rotation steps, each row followed by its count of steps
The counts run from 0 to 614.
[138 138 146 112  99 131 116  65  93 138  92 130 212 152  97 140 140 101
 145 119 136 136 149 105 153 130 127 163 140 114 160 160 104 109 109 143
  98 157 166 133 155 149  91 103 122 109 116 164 121] | 98
[143 121 105  85 124 123 130  81 150 171 136 138 126 110 115 180 122 148
 106 127 124 125 145 108  78  84 157 184 134 188 124 132 117 135 122 143
 147 101 123 116 165 147 138 172 159 156 110 152 145] | 8
[139 144  99 106  98 136 116 149 101 146 105 136 191 114 159  95 143 187
 138 116 111 157 141 160 103  89 170 161 185 124 117 136 146 123 148 103
  97 151 104 113 110 119 174 149 146 121 136  89 136] | 492
[120 116 187  93 121 111 119  87 109 150  98 162 143 117 129 169 103 126
 104 147 141 147 151  96  78 112 122 136 127 165 154 136  80 103 161 139
 129 111 131  89 144  97 142 141 138 194 129 107 136] | 607
[118 196 106 137 114 131 120 143 104 144 103 131 188 167 112  80 146 148
 109  70 124 120 124 137 166  92 130 156 140 113 166 109 145 165 117 112
 127 156 174 124 148 128 115 134 106 103 133 166 135] | 536
[151 144 111 128 107  99 113 145 151 154 109 117  88 111 121 108 117 139
 138  95 126 149 156 122  98 150 107 120  76  63 108 127 158 208 114 150
 133 122 153 109 156 135 102 101 103 111 139 173 103] | 468
[155 155  93  94 112 128 119 121 164 194 132 149 146 104 137 132 146 177
 126  94 136 142 100 152 117 116 128 180 135 139 123 156 149 103 103  94
 137  94 102  71 146 142 121 119 134 102 144 175 152] | 105
[117 138 109  95 127 138 130  85 179 151 106 134 119 134  85 151 177 158
  83 116  87 103 138 127 135  78 133 191 151  98  92 123 105 153 120 157
 119 125 129 107 110 138 145 144  92 149 131 116 161] | 207
[131 139 144 117  68 114 127 121  87 110  85 126 182 120 109 145 148 132
  69 161 106 150 159  92 105 128 133 136 141 110 110 121  86 146 155 136
 123 177 164 140  92 115 133 159 140 156 115  90 136] | 408
[124 131 127  96 120 126  86 112 107 185  94  91 149 100 115 103 114 113
 146 142 136  83 175  88  97 109 110 129 147 115 132 127 133 164 110 119
 118 140 167 105 176 138 159  91  88 148 100 115  99] | 472
[131  95 142  95 108 138  99  76 156 156 117 117 141 115 105 129 164 114
 153 151 111 130 146  73 130 110 102 137 134  54 149 135 107 137 108 150
 124 138 163 152 180 154 104  95 105 140 114 160 115] | 518
[127 150 112 112 126 124  87 144 130 182 102 107 123 116 121  81 120 131
 159 118 129 109 165 101 109 114  99 110 111  66 126 126 154 191 114 127
 125 127 163 109 179 139 132  84  91 123 115 153  94] | 470
[172  88 148  90 114 130 134 108 179  96  72 180  98 135 165 128 116 113
 160 134 125 186 153 124  86  79 156 127 106 108 124 154 131 162 157 141
  97 118 115 122 143 113 107 124 136 145 132 127 118] | 366
[155 107 136 129  92  70 129  94 174 111  91 138  79  93 119 148 117 121
 111 112 114 171 148 134  85 153 126 158  88  99 106 144 104 155 133 158
 121 105 142  73 110 131 127 117 106 146 146 148 127] | 465
[127 189  83 150 157 133 112 162 147 140 111 139 118 145 104  86 161 168
  93 124 136 148 121 106 125  80 140 114 116  87 163  89 132 191 174 150
 146 133 144 152 135 121 116 148 105 125 118 104 131] | 403
[156 189 111 170 103  92 118 180  93 109 134 140 178 101 152  67 140 152
 120 108 153 186 110 129 130  95 146 142 117 149 162 123 131 147 160  98
 116 155 142 114 120 124 119 148 134 124 116 116 127] | 69
[151 142 120 114  90 114 113 110 112 107 124 100 133  78  97 118 153 138
 148  85 111 119 179 163 154 148 140 195 133 113 103 109 143 195  87 150
 116 157 153 138 132 156 132 120  95 105 142 136 110] | 389
[142 134 140 102 100 122 128 100  82 137 120 147 174 100 156 122 124 171
 161  67 147 168 152 181 132 139 149 189 137 140 140 145 141 100 100 136
 101 130 119  80 135 134 142 104 130 119 178 148 142] | 102
[156 149 139 106 110 124 120 135 125 110 104 144 162  92 147 104 157 109
  87 146 161 111 104  93 152  40 126 139 163 157 173 139 113 122 150  74
 126 133 148 111 141 115 142 139 117 165 116  78 147] | 118
[181 128 113 105 119 115 107  88 132 132 100 127 156  93 135 136 141 111
 181 132 124 150 139 129  95 117 152 180 149 193 136 189 121 139 148 117
  99 130  98 124 164 131 114 129 159 114  80 149 117] | 575
[147 158  92  86 103 143 134 134  79 161 100  92 140 125 113 110 159 165
 113  89 134 132 160 124 126 159 104 115 122  58 146 140 160 156 136 166
 144 149 163 141 171 148 119  88 137  97 131 142 132] | 48
[154 165 156 134  95 126 107 143  96 139 138 133 186 113 132 129 134 134
 158  97 143 162 154 130 127 122 158 190 117 205 111 122 130 175 110 100
 105 156 140 141 154 143  90 149 145 116 111 157  98] | 344
[151 134 159 137  83 126 101 112 140  95  96 132 167  94 114  99 180  98
 138 150 119 139 136 107 166 113 120 164 158  87 114 133  91 162 126 115
  87 168 143 137 100 134 104 108  82 122 127  81 110] | 309
[157 146 149 150 143 130  91 103 194 104  98 197 120 131 100 107 142 130
 173 155 118 171 123 125 129 116 159 150 122 125 132 116 118 189 137 129
 116 124  93 151 112 113  77 157 100 115 133 125 113] | 499
[150 106 137 134 104  65 116  88 168 121  85 139 117  95 138 132 125 109
 101 136 119 166 113 117  85 116 108 151 122 103 132 170  82 106 152 134
 107 108 132  53 112 116 140 105 105 166 123 125 142] | 463
[158 107  96  45  97 109 142  61 155 155 120 146 116 123 113 183 118 148
 106 131 117 116 155 104  90  98 128 158 124 116  95 170 130 119 113 148
 127 114 132  88 156 135 137 125 141 141 118 164 159] | 285
[154 116  74 133 137 124 113 115 171 116 146 163 120 108 115 101 132 168
 170 116 122 158 152 156 132  71 190 168 122  98 116 113 152 176 111 158
 103 136 111 141 139 156 136 145 106 118 134 122 118] | 157
[123 166 111 135 149 135  99 136 127 191 114 109 128 120 108  96 139 130
 122  96 163 112 143 109 138 108 120 133 110 115 184 106 150 161 111 132
 152 106 172 123 199 159 116  97  92 118 123 167 102] | 193
[145 149 182 104 129 143 106  76  92 138  56 131 158 134  99 136 137  77
 137 134 160 126 154  92 129 145  99 126 133 147 181 156  97 137 151 133
 115 137 152 123 162 118  95  83 110 132 112 133 116] | 375
[161 116  57 140 124  95 114  75 182 138  93 109 132 101  92 122 152  98
 122 121 115 117 118 119 133 106 135 171 143 101 158 171 115 135 119 143
 123 115 149  98 144 167 133 108  95 108  97 166 130] | 385
[114 157 183  93  98 138 109 160 113 140 128 147 124 133 138 116 138 166
 142 120 116 160 166  95 114 118 107 112 103  81 114  77 139 206 130 140
 131 154 147 166 150 107  90 142 134 143 150 135 112] | 601
[140 143 117 154 104 126 133 128 156 111 113 140 129 125 110 133 175 168
 110  85  94 187 130 162 128 144 160 191 121  96 129  93 119 178 125 174
 133 130 130 147  93 141 106 165 130 109 161 157 139] | 256
[180 154  99 144 139 115 133 108 132  89  84 160 158 118 123 120 132 106
 131 108 168 165 125 152 137  90 176 178 130 211 154 168 122 132 159 124
 100 125 116 106 123 136 119 134 131 115 110 114 134] | 299
[153 103 165 119 129  98 112  73 166 133 112 154  78  74 114 162 112 120
 153 111 141 155 154 136  96 151 134 174 101 154 140 128 111 143 113 160
 137  82 126  86 160 130 119 123 113 153 153 161 126] | 188
[172 150 117  95  88  96 164 111  85  80 154 135 143 100 139 139 140 144
 104  77 156 147 142 131 151  90 143 175 111 177 124 141 138 140 126 133
 112 154 161 118 156 135 120 137 159 136 126 147 149] | 200
[133 104 118  88 106 123 110  88 163 173 129 118 130 112 105 126 157 130
 134 154 108 122 132  78 121 105 101 128 122  38 149 137 116 133 107 142
 142 126 165 140 183 151 101 109 117 132 111 170 130] | 517
[127 133 154  95  81 158 130 173 103 168 102 131 178 113 157 125 162 159
  71 127 144 155 144 116 113  97 128 129 135  84 105 109 129 117 128 110
 124 141 156  95 109 131 148 116 128 155 168  81 140] | 360
[142 184 163 116 124 170 125 148 129 130  91 131 143 159 114 124 187 135
 129  95 119 163 146 122 134 112 128 169 119 141  73 118 118 209 147 140
  85 167 134 150 120 126  81 124 111 118 121 120 113] | 211
[119 116 113  89 136 132 114 127 106 198 138 116 159 105 165 117 121 169
 148 104 136 140 153 125  65  72 148 158 147 158 145 135 144 110 139 134
 111 117 125  96 190 147 170 123 145 167 118 131 128] | 5
